tole: [-17  -9 -29  -2  -2   8  22   2 -52 -16  -7   8  -2  40   8  14 -28  16
  -2   0  33   4 -20  79   5 -28  -4  10  30 -35 -40   8 -21   8   2 -23
  -7   6 -31   9  40  -4 -19   8  -7  -7  28]
teker: [ 34   1  13  -8  -4  -7   5  -7 -41   2  19  22   5 -31  17   4  28 -23
 -18   8  -1  -7 108 -21   3   1  -5 -11 -44   5 -16   8  16 -15   4   7
   9   2 -23  11   6 -31 -24   8  -5   4   2]
durug: [  7   4  29  13   4  34  16 -10 -43 -16 -24  12  -2 -10  -5  16  78  -7
  -2   4 -12   3 -80 -43  19  40  39  -9 -12  -4  -6   4  21 -17  14 -22
   2  16 -13  18 -18   6  12   2 -13   3 -13]
negud: [ -2  -5  -1 -93 -21  -1   5 -16  49 -13   0  -1  -5  24  20  -3   5  -8
 -10   0  -7  -6  41  12   2 -56  23 -17  35  39  -2  -3 -20 -11 -27 -31
  14 -51   1   4 -19  14   7 -26  29   8  16]
viveg: [-19  15   2  20   5  -1  -2  -6 -55 -15 -15  -3   6  42 -33   3 -69 -14
 -13 -23  51  10  28  24  -3  -8   2   3 -31  17  50   7  27  -9  -6 -16
  13  16 -17   7  22  14  -1  13   3 -10   9]
kezi: [ 14  11   5 -60  50 -20 -21   7  -4   2   6   2   2   6   4 -19 -21 -21
 -16  -4   8   0 -38 -31  13 -41 -16  -2   2 -14   1   1 -16 -22  26  -7
 -13 -38  14  24  19  -8 -34  12   5  -9   8]
rufe: [ -2 -38  24  30 -14  -1  30   9 -18  -7 -34   2  -6  30   7  -3   1 -55
  37  -2 -16   6  40  -9  15  49  30  11 -28   4  14 -13  24   0  16 -11
   5   1 -29   9   2   9   9  -6  31 -11 -14]
bufod: [  4   0 -19   3   7   0  25  16  11 -11  -2   7  -2   6  -1  -6 -43 -28
   4  -4  23  -5 -21   4   4  29   9  -1  30 -11   0   7  20  10   9  11
   7 -11 -12   7  -3   2  -5   0  31 -18  22]
Kifem: [  1  16  22 -13   1 -12  -6  29  37  23  13  -5   2  19  22 -11   4 -52
   6  -3  -9  -4  42  18   9 -22 -15  -2 -11   1  19  -6 -21  19 -30   1
  21  10 -26  26   5  10  24   7 -20   7 -17]
Met: [ 29 -15   2 -35   6  14  63   9  24   5   6  -2   2  -2 -18  -9 -15  18
  20   7  29  -1 -52  16  -4  17  13 -19  41  -4 -49   0 -23   4  -7  13
 -31 -16 -18 -22 -30  -1 -26  11  16   9  16]
gegu: [ -7  24  10   9 -13   7   3  23  21  -6 -23  -3  -2 -42   3  -8  -3 -63
  24   0   6   0 -37 -29   9  42   1  -3  -3  -1  17   7 -12 -19  11 -16
   9   7  22 -17  12 -20  -7 -29 -19   1  10]
diff viveg: [-19  15   2  20   5  -1  -2  -6 -55 -15 -15  -3   6  42 -33   3 -69 -14
 -13 -23  51  10  27  24  -3  -8   2   3 -31  17  50   7  27  -9  -6 -16
  13  16 -17   7  22  14  -1  13   3 -10   9]
23, [28]
diff teker: [ 34   1  13  -8  -4  -7   5  -7 -41   2  19  22   5 -31  17   4  27 -23
 -18   8  -1  -7 108 -21   3   1  -5 -11 -44   5 -16   8  16 -15   4   7
   9   2 -23  11   6 -31 -24   8  -5   4   2]
17, [28]

Visum: [-60  11  33  80  -6  29  -4  13 -19  26 103 -31 -54  53 -89  56  11  27
  22 -82  20 -89  27]
tev: [ -19   65   40  -60  -29   54 -120   45   81    5   41   44  -53   26
  -68   13    4   16   38  -27   67  -28  -52]
mur: [-33  23  55 -80 -49 -12 -12 -10 117  62 -84 -55  71 -26 -28  57 -54  -3
  -5  57  20  25   4]
Tasil: [ -79   26   73   22   -2   23   50   19   86   30  -44   30    9   10
   23  107   -7  -48   20    3   -7 -119   53]
diff Tasil: [ -79   26   73   22   -2   23   50   19   85   30  -44   30    9   10
   23  107   -7  -48   20    3   -7 -119   53]
9, [86]
diff mur: [-33  23  55 -80 -49 -12 -11 -10 117  62 -84 -55  71 -26 -28  57 -54  -3
  -5  57  20  25   4]
7, [-12]
diff Tasil: [ -79   26   73   22   -2   23   50   19   87   30  -44   30    9   10
   23  107   -7  -48   20    3   -7 -119   53]
9, [86]
diff tev: [ -19   65   40  -60  -29   54 -120   45   81    5   41   44  -53   26
  -68   13    4   16   38  -27   67  -29  -52]
22, [-28]
diff mur: [-33  23  55 -80 -49 -12 -12 -10 117  62 -84 -55  71 -26 -28  57 -54  -3
  -5  58  20  25   4]
20, [57]
diff Visum: [-60  11  33  80  -6  29  -4  13 -19  26 103 -31 -54  53 -89  56  11  27
  22 -81  20 -89  27]
20, [-82]
diff Visum: [-60  11  33  80  -6  29  -4  13 -19  26 102 -31 -54  53 -89  56  11  27
  22 -82  20 -89  27]
11, [103]

Vesat: [-46  28 -16 -14]
puva: [-108   -3    5  -51]
Bavug: [ 45 -41  34  -3]
Kulu: [-16 -30  33 -68]
gur: [-41  31   0  11]
diff gur: [-41  31   1  11]
3, [0]
diff Kulu: [-16 -29  33 -68]
2, [-30]
diff puva: [-108   -4    5  -51]
2, [-3]

zon: [ 27  45 -33 -36  -7  11  78  46  37  -6 -37 -55   0  44]
veret: [  -6 -113   51  -83  -27   45   33   36   -7   11  -78  -46  -37   -6]
Getu: [113  51  83  27  45 -33 -36  -7  11 -78  46 -37   6 -37]
pov: [-45 -33  36   7  11 -78 -46  37  -6 -37  55   0 -44  51]
dabi: [-83 -27  45  33  36  -7 -11 -78  46  37  -6  37 -55   0]
diff dabi: [-83 -27  45  33  36  -7 -11 -78  46  37  -6  37 -54   0]
13, [-55]
diff pov: [-45 -33  36   7  11 -78 -46  37  -6 -36  55   0 -44  51]
10, [-37]
diff veret: [  -6 -113   51  -83  -27   45   33   36   -7   11  -78  -46  -36   -6]
13, [-37]
diff veret: [  -5 -113   51  -83  -27   45   33   36   -7   11  -78  -46  -37   -6]
1, [-6]
diff Getu: [113  51  83  27  45 -32 -36  -7  11 -78  46 -37   6 -37]
6, [-33]
diff Getu: [113  51  83  27  45 -33 -36  -7  11 -78  47 -37   6 -37]
11, [46]

soped: [11  3  1 -8]
nef: [ 19   5  70 -14]
nesi: [ 12  17 -13   2]
vudit: [ -5  -3 -30   1]
molan: [-10 -20  38 -10]
dimo: [ 9 13 -5  1]
tera: [-21 -11 -97   8]
diff dimo: [ 9 13 -4  1]
3, [-5]
diff vudit: [ -5  -3 -30   2]
4, [1]
diff nef: [ 20   5  70 -14]
1, [19]
diff nef: [ 19   5  70 -13]
4, [-14]
diff soped: [11  3  0 -8]
3, [1]

Dos: [ 98 126 -34 -53 -57  18  79  35 -38  21]
Gebo: [ 14  70 -71  19  33  30  28 -64 -25 -56]
Sogem: [-30  88   3 -37  18   8   9  27 -60  42]
dip: [-29   7  12 -58  -8   0   2 -53  61  14]
diff Dos: [ 98 126 -34 -53 -57  18  79  36 -38  21]
8, [35]
diff Sogem: [-30  88   3 -37  18   7   9  27 -60  42]
6, [8]
diff Dos: [ 98 126 -35 -53 -57  18  79  35 -38  21]
3, [-34]
diff Dos: [ 98 126 -34 -53 -57  18  78  35 -38  21]
7, [79]
diff Sogem: [-30  88   3 -37  18   8   8  27 -60  42]
7, [9]
diff Gebo: [ 13  70 -71  19  33  30  28 -64 -25 -56]
1, [14]

Sep: [  6  55 103   5  55]
dek: [  6  55 103   5  74]
gesu: [  6  55 103   5  99]
diff Sep: [  6  55 103   4  55]
4, [5]
diff Sep: [  6  54 103   5  55]
2, [55]
diff gesu: [  5  55 103   5  99]
1, [6]
diff dek: [  6  55 104   5  74]
3, [103]
diff dek: [  6  56 103   5  74]
2, [55]
diff dek: [  7  55 103   5  74]
1, [6]
diff dek: [  5  55 103   5  74]
1, [6]

